(in the rows, 128 means zero)
One turn sends every row of this set to another row. A few are shown first. Where does it send the rows asked after them?
lafoz: [137 140 100 123  95 134 127 169 125 138  96 127]
puli: [141 135 128  77 134 132 144 153 156 132 117 131]
Gada: [133  98 119 135 132 131 142 132 156 158 105 139]
Rufo: [128 104 106 140 125 143 140 133 147 129  92 160]
dem: [117 125 147 145 121 107 120 154 103 142 128 132]
fubo: [130 154 134  93  92 157 132 150 135 129 139 130]
gisaf: [156 149 110  88 108 125 125 132 153 116 108 105]
rebi: [115 136  90 140 122 124 127 146 132  96 105 156]
gunik: [127 100 119 142 127 145 140 135 151 135  99 157]
leza: [117 144 109 159 129 117 151 105 126 133 135 146]
koma: [167 137 110 124  85 103 131 139 122 123 122 107]
lil: [127 112 133  99 107 140 117 121  98 109 144 156]
Sodo: [121 106 156  96 116 125 123 127 100 130 124 147]
lako: [105 151 150 115 135 134 147 105 141 133 138 115]
guzil: [136 148 136 139  84 144 161 146 147 135 107 132]
kal: [136 134 120  75  96 126 163 131 134 115 125 136]
Nilo: [132 141 138 137 130  88 131 102 112 105 122 145]
vug: [123 109 140  93 114 134 122 115 100 109 136 150]
laka: [139 153 114 129 128 120 118 117 164  84 128 130]
Zavaz: [143 145 119 103 117 111 113 151  99 128 106 106]
pazo: [154 135 120 139 117 136 112  88 144 114 126 109]
gupo: [130 114 102 111 150  91 141 128 146 137 120 121]
dumop: [129 159 123 133 112 157 137 146 134 155 128 107]
tir: [117 146 116 127 110 139 118 136 126  96 162 152]
zigin: [138 133 127 127 120 128 122  86 125 140 128  94]
ludo: [133 124 133 128 138 104 148 122 144 122 150 171]
dol: [151 128 114 141 119 132 113  90 136 123 127 100]

dol -> vug
fubo -> lafoz
Now these:
ludo -> leza
puli -> dumop
Sodo -> Gada
guzil -> koma
lil -> Rufo
lako -> dem
laka -> tir

One turn sends every row of this set to another row. A few are shown first. Where does it send the rows asked after them?
nufi: [139 108 143 113 153  69 141 148 124 129 148  77  61 120 105 139 107]
vami: [128 118 177 103 140 128 159  97 103 105 112  61 115 148  89 156 105]
Nipa: [142  96 178  99 130 126 149  86 102 107 144  74 106 109  82 160 129]
geg: [152 112 173 136 144 137 171  86 132 100 111  90 115 131  78 155 102]
fela: [154 133 139 105 154  92 124 102 128 127 118 108  83 110  93 121 122]
mosum: [129 112 174 108 137 134 167  96 100  98 115  70 114 159  87 164 111]
Pefi: [148 100 128 118 160 106 153 141 149 111 114 125  76 163  84 143  92]
sobi: [138 104 120 126 150 123 161 109 129 124 155 138  99 166  64 148  96]
sesap: [125 120 167 109 126 125 171  99 101 103 131  62 129 138  93 168 109]
mone: [145 106 172 133 138 141 176  83 120 113 145  82 113 142  71 158  84]
fivo: [127 112 167 112 128 135 174 100 100 100 127  70 124 151  90 169 113]
ripu: [128 104 144 131 145  70 164 152 125 130 174  92  83 128 112 147 103]
Los: [129  93 131 127 143 105 171 145 137 120 166 130  95 163  89 152  86]
ven: [124 106 127 114 132 105 158 112 114 132 192 127 112 131  82 149 109]
vuk: [135 125 139 101 137  88 135 107 113 135 169 109 103  97 100 134 125]
regi: [110 121 151 122 153 149 131 134 129  87 140 116  76 158  76 126 120]
Binu: [128 103 138 113 132  85 161 143 118 131 191 108  92 127 108 145 101]
luguf: [112 151 130 140 125 130 150 137 124  99 175  91  94 116  89 138 118]
setu: [125  90 138 138 152  84 171 157 138 117 163 116  92 150  99 156  99]
botaz: [144 118 140  97 137  75 136 141 120 129 154  89  75 103 115 135 116]
dep: [112 131 139 142 136 144 152 138 122  88 167 118  91 148  87 140 127]
keduz: [137  97 176 109 131 134 164  86 101 117 168  74 107 127  71 161 102]
Zezol: [158 122 126 120 162 116 141 102 139 123 109 127  79 150  73 132 104]
vam: [113 134 149 107 157 135 112 131 135 100 135  91  74 131  70 118 105]
buni: [128 123 174 104 131 122 162  99 106 107 121  56 124 134  92 158 104]
Muki: [143  96 135 112 164  79 138 150 135 115 119  93  57 139  91 146 110]
Rurig: [157 112 136 102 153  87 132 139 140 117 108  98  63 125  99 133 111]
nipiv: [113 151 136 118 136 124 125 132 129 106 153  73  85 106  78 127 103]
Pidip: [152 106 175 114 138 128 153  86 121  96 111  82 109 110  87 156 129]
Nesud: [133  84 131 126 162  91 157 155 144 108 127 114  75 158  87 156 106]

Pidip -> keduz
Muki -> ripu
nipiv -> dep
Now these:
Rurig -> Binu
fela -> ven
vami -> sesap

